Each row is where one point has got to under a steady rotation. How many steps took it there?
The counts run from 0 to 565.
99, 113, 96, 83, 148, 69, 90, 91, 121, 70, 144, 69, 85, 81, 110, 99, 108, 104, 76, 100, 65, 111, 108, 103, 84, 80, 100, 130, 81, 104, 100, 120, 104, 135, 148, 107, 107, 84, 91
123
84, 95, 90, 87, 122, 66, 90, 79, 141, 66, 110, 62, 65, 89, 94, 92, 110, 99, 65, 90, 62, 109, 104, 106, 104, 80, 105, 126, 95, 84, 82, 134, 93, 125, 150, 100, 118, 84, 91
94
56, 111, 115, 96, 118, 87, 91, 80, 156, 109, 122, 71, 62, 93, 97, 99, 120, 106, 77, 98, 84, 97, 118, 120, 96, 88, 106, 107, 117, 102, 97, 126, 88, 138, 148, 78, 112, 90, 86
315
81, 96, 101, 68, 162, 88, 84, 75, 117, 82, 141, 83, 91, 112, 99, 101, 106, 124, 84, 111, 49, 102, 99, 111, 95, 94, 107, 114, 101, 80, 96, 83, 137, 117, 135, 111, 132, 85, 84
445
82, 95, 86, 121, 117, 64, 89, 95, 132, 74, 110, 76, 43, 70, 126, 99, 123, 107, 67, 86, 92, 103, 106, 85, 91, 80, 92, 114, 95, 82, 67, 137, 109, 122, 121, 103, 114, 84, 66
256
55, 102, 92, 104, 126, 85, 97, 88, 120, 108, 153, 77, 78, 74, 117, 112, 138, 104, 69, 85, 93, 115, 124, 117, 91, 72, 100, 116, 118, 86, 84, 127, 106, 153, 115, 92, 86, 104, 86
119
57, 113, 112, 109, 122, 96, 87, 87, 142, 120, 134, 64, 53, 95, 112, 106, 116, 123, 83, 99, 109, 86, 106, 100, 92, 98, 110, 89, 134, 96, 97, 106, 123, 128, 120, 73, 132, 68, 68
235
83, 102, 117, 98, 151, 71, 80, 81, 124, 88, 117, 120, 45, 81, 114, 90, 113, 126, 91, 105, 78, 91, 110, 99, 91, 89, 85, 109, 105, 77, 77, 99, 141, 108, 124, 118, 126, 97, 66
181
84, 121, 121, 95, 161, 66, 70, 89, 124, 70, 113, 104, 51, 66, 117, 101, 89, 104, 100, 98, 64, 95, 108, 109, 98, 93, 99, 108, 91, 93, 83, 102, 107, 112, 141, 105, 106, 68, 72
389
86, 90, 102, 83, 149, 61, 90, 89, 99, 62, 129, 106, 55, 67, 138, 114, 114, 113, 89, 81, 80, 111, 108, 104, 100, 75, 86, 107, 96, 74, 74, 104, 136, 112, 116, 108, 107, 92, 75
504
79, 99, 84, 113, 113, 90, 84, 79, 122, 110, 134, 36, 71, 94, 88, 106, 114, 115, 66, 98, 82, 97, 102, 79, 102, 78, 119, 119, 125, 77, 91, 119, 130, 124, 106, 99, 116, 68, 74
438
79, 87, 76, 115, 120, 75, 96, 102, 125, 72, 121, 55, 69, 99, 136, 106, 127, 125, 62, 97, 101, 103, 91, 84, 86, 86, 99, 105, 98, 80, 75, 113, 127, 122, 109, 98, 138, 72, 65
549
76, 98, 79, 87, 136, 81, 92, 87, 133, 74, 132, 63, 93, 106, 94, 90, 118, 116, 66, 107, 48, 111, 106, 109, 90, 93, 112, 125, 92, 82, 86, 112, 98, 134, 148, 106, 123, 92, 88
480
49, 119, 113, 118, 139, 89, 90, 98, 138, 100, 118, 83, 62, 90, 134, 119, 114, 102, 93, 94, 93, 105, 105, 126, 100, 99, 114, 85, 123, 95, 86, 99, 94, 133, 125, 70, 111, 62, 69
333
83, 106, 109, 103, 154, 79, 79, 92, 129, 83, 116, 99, 60, 95, 121, 89, 109, 131, 92, 118, 70, 90, 97, 89, 84, 104, 93, 106, 100, 83, 79, 92, 132, 107, 131, 115, 142, 78, 61
134
67, 82, 66, 88, 106, 75, 94, 79, 118, 86, 128, 45, 75, 111, 104, 110, 116, 114, 61, 76, 77, 104, 96, 102, 111, 80, 111, 111, 114, 63, 77, 121, 110, 122, 117, 86, 119, 77, 84
404
48, 97, 99, 84, 121, 87, 94, 77, 126, 113, 151, 76, 78, 96, 97, 109, 126, 109, 72, 86, 74, 106, 124, 128, 103, 77, 112, 106, 125, 79, 89, 118, 98, 143, 130, 79, 96, 106, 96
102
78, 96, 106, 106, 152, 77, 89, 95, 125, 71, 118, 108, 57, 86, 142, 101, 124, 123, 85, 99, 91, 103, 101, 98, 84, 86, 82, 105, 98, 83, 78, 95, 145, 112, 118, 110, 137, 85, 63
117
76, 97, 100, 83, 143, 66, 82, 88, 109, 88, 143, 118, 55, 80, 121, 90, 115, 129, 88, 91, 74, 90, 117, 107, 92, 87, 83, 102, 104, 77, 67, 106, 131, 114, 130, 116, 113, 111, 75
54
55, 84, 83, 121, 110, 92, 85, 76, 132, 108, 114, 56, 66, 103, 97, 108, 131, 115, 64, 93, 84, 104, 101, 97, 112, 83, 116, 111, 129, 63, 76, 111, 125, 120, 101, 90, 123, 79, 71
311
65, 111, 102, 110, 141, 69, 82, 97, 145, 69, 92, 110, 54, 89, 119, 95, 113, 111, 83, 99, 67, 100, 107, 122, 97, 99, 96, 96, 98, 87, 68, 105, 95, 120, 145, 100, 124, 84, 66
2
79, 115, 128, 69, 153, 67, 88, 83, 115, 81, 134, 102, 52, 69, 123, 110, 93, 111, 105, 79, 75, 96, 111, 120, 96, 87, 97, 99, 107, 100, 93, 103, 111, 116, 141, 89, 103, 74, 85
453
49, 91, 87, 121, 115, 97, 92, 86, 131, 108, 129, 62, 77, 96, 109, 120, 142, 104, 63, 91, 96, 119, 107, 109, 100, 71, 114, 115, 129, 73, 85, 114, 122, 140, 101, 87, 110, 87, 79
247
95, 101, 112, 81, 127, 72, 94, 76, 146, 90, 127, 59, 57, 77, 96, 95, 112, 107, 70, 90, 88, 99, 108, 87, 92, 76, 91, 127, 103, 105, 106, 137, 112, 126, 145, 95, 121, 85, 90
60
88, 99, 97, 93, 167, 86, 82, 87, 109, 80, 142, 91, 91, 92, 111, 99, 113, 120, 86, 118, 59, 110, 105, 98, 85, 84, 103, 127, 92, 79, 92, 88, 148, 124, 120, 124, 120, 85, 75
428
71, 81, 68, 92, 117, 84, 95, 80, 113, 103, 153, 51, 89, 112, 101, 104, 128, 128, 61, 95, 77, 102, 106, 95, 97, 85, 111, 119, 115, 66, 82, 115, 132, 131, 114, 100, 125, 93, 83
531
100, 102, 108, 91, 153, 80, 88, 81, 128, 78, 132, 77, 78, 71, 99, 98, 117, 101, 81, 111, 70, 115, 107, 91, 87, 71, 92, 145, 86, 94, 103, 116, 134, 132, 137, 117, 111, 89, 86
556
80, 98, 96, 78, 142, 89, 94, 72, 115, 86, 142, 40, 102, 103, 95, 124, 109, 99, 77, 93, 69, 115, 93, 113, 106, 76, 122, 120, 108, 84, 112, 101, 122, 131, 125, 84, 107, 62, 93
242
79, 117, 109, 93, 139, 91, 76, 77, 108, 119, 158, 58, 75, 73, 92, 106, 103, 112, 86, 100, 75, 94, 122, 94, 94, 75, 114, 122, 123, 88, 99, 120, 128, 128, 117, 105, 89, 76, 83
437
85, 123, 125, 88, 155, 81, 76, 77, 117, 99, 142, 84, 65, 62, 93, 105, 98, 98, 97, 102, 65, 100, 122, 107, 95, 75, 108, 125, 110, 94, 102, 114, 121, 127, 133, 107, 84, 80, 89
390
57, 107, 121, 82, 143, 70, 80, 72, 113, 94, 129, 106, 55, 73, 118, 122, 105, 104, 101, 71, 76, 100, 114, 136, 115, 76, 103, 93, 124, 76, 86, 99, 118, 115, 123, 84, 91, 84, 85
194
